Rotation paths and how fast each direction turns (degrees each step)
Each turn is a multiple of 5 degrees from 10 to 175, or 0.
Each row of a path follows its step; steps can be skipped.
Rotation 1:
step 0: [-40   9   0 -15 -22 -21 -72 -33 -14 -10   2  -9  -1   1 -32  -2 -15 -61
  29 -53  16  32  20 -34 -49 -23  52  20   2  19  63 -39  36  13  14   9
  34  17  -7 -63  31  24   6 -35   8 -26 -17  25   3  -4]
step 1: [  7  39  38 -33  12  52 -10  -3 -28  -5 -56   8   0 -32  -3  36  59 -54
  41  57 -33  18  -4 -41  27  26  24  -4 -66  10   6 -45   3 -23   5 -30
   2   4  22  18  15   5 -25 -35  16  12 -27  11  16  34]
step 2: [-30 -22  20  18  18  16 -23   3 -45  -9   4   7 -11 -12   6 -15  17 -18
  38  39  47  49  14  31   7  -2 -66  12 -45  48  -2  50  56  26  68  22
 -17  34 -27  15  21  35  28   1  38  -2  46   7  17  26]
step 3: [  1 -10 -17  -6 -39  27  -9 -21   8 -48  65  -4  -1 -25 -29  25 -31   6
  -7  -9  41  34 -29 -28 -10  -9  18  26 -52  23  70 -41  19 -24  43   3
  15  48  12 -59   3  16 -50 -18  -7 -16  24  10 -46  27]
step 4: [ 40  18  25 -10  20  36 -11 -14  -4  18 -29  -6 -60  68  22  42  66 -34
  53   6   1  -1  25 -52  -9  -4 -13  23 -37 -11  47 -23   9  24  36 -17
  -7 -16  -5  -1 -36 -10 -34 -42  17  -5 -19 -34 -43  16]
step 5: [-72  -7 -19 -17  19  -7 -64  47 -14   4   0  -8 -28  19  29  -9  17 -60
  30  -1  13  50  26  14 -19 -34 -21  37  -6   8  -9  12  43 -26  35 -16
   5   1 -10 -11  48  59  -1 -35   6 -26 -27  69   9  10]
step 6: [-10   2   7 -40 -75  63 -18  10 -23 -23 -41  15  39 -30 -81   6 -16   0
  28  21  -3  25   5 -45  16 -18  39  -7 -42  54  43 -11  12 -15  24 -15
   7  24 -25   0  15  12 -42 -23  23 -26 -16  19  16  19]
step 7: [  4  10  56  -6  23 -10 -30 -18  10  -8   4 -13 -23   8   3  37  69  11
  63  11  28 -27   7 -26  33  34 -25  11 -51  63   7 -12  23   3  57  24
 -20  38   6 -19  14  10  32   1  62  24  -5 -39 -15  38]
step 8: [-48 -25   0  -7  15  25 -45 -22  13 -10  12 -12 -33 -18  34  -9   8  -2
  -7   7  25  46 -55  16  -2 -26  -9  33 -17 -38  43 -23  70  17  75 -36
  -2  31   8 -11  31   1   4 -29 -33 -42  27  28 -33  47]
step 9: [ 17   9  16 -31 -24  55   1   1 -58  -6  19  14 -15  43 -26  32 -17 -51
  11  18 -12  13  20 -30 -26 -34 -25   1 -29   0  48 -59 -18  39  29 -17
  29  26 -70 -15  29 -14 -67 -19  36  -5 -18  11 -22  -5]
Speeds:
[  1  10   9  -5  13   0  -2   5   5  18  -5  -4  -9 -15   4  -1  17   2
   9 -12   1  -7   0   2   2  13 -11 -15  -4  -8   5  -1   1  -9  -2  -8
 -16   5   4  -7  -6   5 -15   0  -2   0   3  -7   9 -11] -> 120
[  1 -10 -10   6  -4  19   7  -7   7   0 -17  -2   0  -6  -6  -1  -2   1
  -8  13  -5  -2  -6  -2   8  -6   7  -4   1  -1   4   1   5   0  10 -24
 -13  -6   1   4 -17   3   6 -13 -16   4  -2  -3   2   1] -> 155
[ -6  -2  -7  -3  16   0 -10   2   2  14  -6  -1  10   4   9  17  13  -1
  -6  13  -2   2   7   7  11   0   8  -1  -5   8   1  -8   2   4  -6  13
  -3  -8  -3   7 -15   3  -3  17   1   6  -6 -10 -15  11] -> 125
[ -7  13   4   6   5  -8  -3   0 -11   2  -1  -9  -2  13  -9  -9  -3   1
  11  -5  -2   6  12 -12   0 -22   7   1  10  -5  -3  -3  -2  -6  -6 -21
   3 -15   3  -2  -9  12 -10  12   2   4  -5   6  -4  -2] -> 70
Rotation 2:
step 0: [-17  17  -5 -77  15   1 -43 -19   0  10   7 -34 -23 -26   5 -19   1 -28
 -47 -16  -7   2 -13 -22  22  -4  -8  38  52 -18 -91 -13  30  25   2  12
  10 -16 -18  28 -20  26 -19  20   1  56  10  -2  34  11]
step 1: [ 55 -24  43 -23   7  -3  14   1 -22   9 -15  44 -55  22 -34 -33  26  -1
 -21  -8  16 -37  -6 -20 -10  11  18 -10   9  57   6 -18  17  48 -55  17
  -9 -11 -43  20  -1  27 -36  37  38  12  57  20   4  12]
step 2: [ 10  12   3  25  -4 -34  48  53   8 -35   9   5 -37 -20 -25 -50 -18 -17
  24   3  47 -21  32  23 -39  10  -4  -3 -39  36  43 -26   4  22  56 -18
 -33  43  28 -35  20 -20 -19  43  21 -15  15  10  14  11]
step 3: [-35  49 -37 -13  25 -24 -14  27 -32 -11   5 -41   1  -6   2   3   9  -8
  -8   8  42 -23 -11  31  -2  13 -34  19 -34 -34  23  12   3 -12  35  23
  27  -2  65  14 -23 -27 -33 -13 -38  65 -35  40  42  -2]
step 4: [ 30  26  -1  -5  13  16   5 -17  -8  -2 -17   9   1  31  -2  41  34  35
 -22 -19  27 -36  21  17   8 -13 -35 -30  55 -22 -44 -40  -5 -34 -17  56
  94 -32 -10  23  12  21 -20  11 -10  15  -6  34   4   0]
step 5: [ 70  -1 -20   5 -56   3  18 -41  -1  10 -24  -6 -20  -1 -24 -24  -2  13
  16 -12  14 -52  30   2 -27 -39 -18   2  20  -3 -38 -12 -54  10   8  12
   1  23 -40 -36 -23 -17  66  26  41 -27  44  10  -4   4]
step 6: [-35   8   0  54  10 -32 -25 -54  -4  17   8   7 -47  -2  21 -65 -23 -26
  -4  11  57  10  -9  34  -6 -24   3  64 -26 -30   8  19 -48  40  -5 -16
 -35  22  12  -6   1 -28  11   3  21  23  30  -6  20 -30]
step 7: [-29  35  58  17  30 -60 -23   5  52 -32   1  11 -44 -13   2   1 -34   5
 -14   8  20 -11  -3  14  11  12 -11  10   0 -63 -29   2  43  32 -22   2
  15   6 -18  54  -1  23 -44 -22 -30  16 -29  38  -9  12]
step 8: [ 26  34 -15 -58 -35 -35  13  40  62   7 -25 -13 -32 -15  12  14  38  39
 -29   6   2 -47   1   8 -10  -1   9  -6  10  24 -38   1  45  -5   2  48
 -19 -27 -17 -34 -24  52 -28  -4  48  -8 -11  21 -18  13]
step 9: [ 28 -41 -51 -32  20  13 -25  -9 -10   0  14  20   0 -42  24 -37  37 -25
 -47 -31  58 -14 -21   3 -33 -11  15  16  24  51 -11 -20  -4  -9  50   9
 -17  29  13 -44 -21  -7 -16  43  10  17  58   8  -1  12]
Speeds:
[  4 -10   1  -6   2  -6   2   1   2 -15  -2   3   6 -18 -10   4 -10  -8
   5  -5  -7  -2   1 -14  -2  -4 -12   0   3 -12 -11  -1   4   2  17 -11
   2  14  -7   7 -11  -4   8   5 -17   0   4  10  -5  11] -> 155
[ -5  -2   0  -2  19   6 -15  11  -2   1  -2   0  -1   6 -19  -6   5  -4
   1  19 -10  -2  -4 -14  -8   3  12 -16   5  -3  -6  -3   4   8  14   6
  -1   7   3  -9   2   4  -4  -3  10  11   4 -13  -3   0] -> 35
[ -7   5  -7   2   4  13 -16   1  -2  -3  12   3  -2  -1  -3   1  -6  -2
   9 -16   5   1  -6  11  10   4  -2   7  -5  12 -23  17  -9   6   1  -3
   0   6  11   6   1  -9 -12  -8 -10  12   2 -10   1   0] -> 110
[  3   2   3  15  -2  -5  -6   9  -5  13  -6  15 -10 -10   5   9  -5  -2
 -11  -7   3  -4  -7  -4  -6   2  11  -6 -10   4   4  -2  -4   3  12  -2
   1  -2   3   2  -6 -22   9   4   3 -17  14 -12  12  -1] -> 95
[  7  12  -9  -8 -11   3  -5   0   2  -9  -8 -13   6  -9  -6  -2  -9 -16
   6  14   1  10  -7   2  -1  -1 -11  -4 -16  -1 -12  -8  -1   4  -9   5
  -2  -8   0  -4  -1  -5  -5   7  14 -17  -9  -9   6  10] -> 130
[  2  -2   6 -20  -1   4   5  17 -10  -1  15   4   6   5 -10  -2  -5  -3
 -14 -12  12   8  -2   0  -2   5   9  -5 -10  12   3   0  14  -8   3  -8
  -5   3   6   7  -5   9  -3  18   8   2  -7   7   6  -1] -> 45
[ -3   2  -1   8  -1   5   0   8   3   5   1  -6   7  21  -8  11 -11   9
 -12   0   6  -4 -23  -4  -5 -16 -10   7  -3 -12  -7   6 -10   2  -1  -7
   5  10  -4  -4  14  -2  10   4   7  -4  -2   9  -6  -7] -> 45
[ -7   6 -13   1   9  -2  -9 -11 -13   6 -10  12   7  -2   3   0  15  -1
  -4   6   6   0  -7 -15   7 -14  -7  18 -15  -1   6  -4   6  -7  -4  -8
  -4  -4  -2   3 -12   1  -7  13  -2  13  -1  -8  -7  -3] -> 125
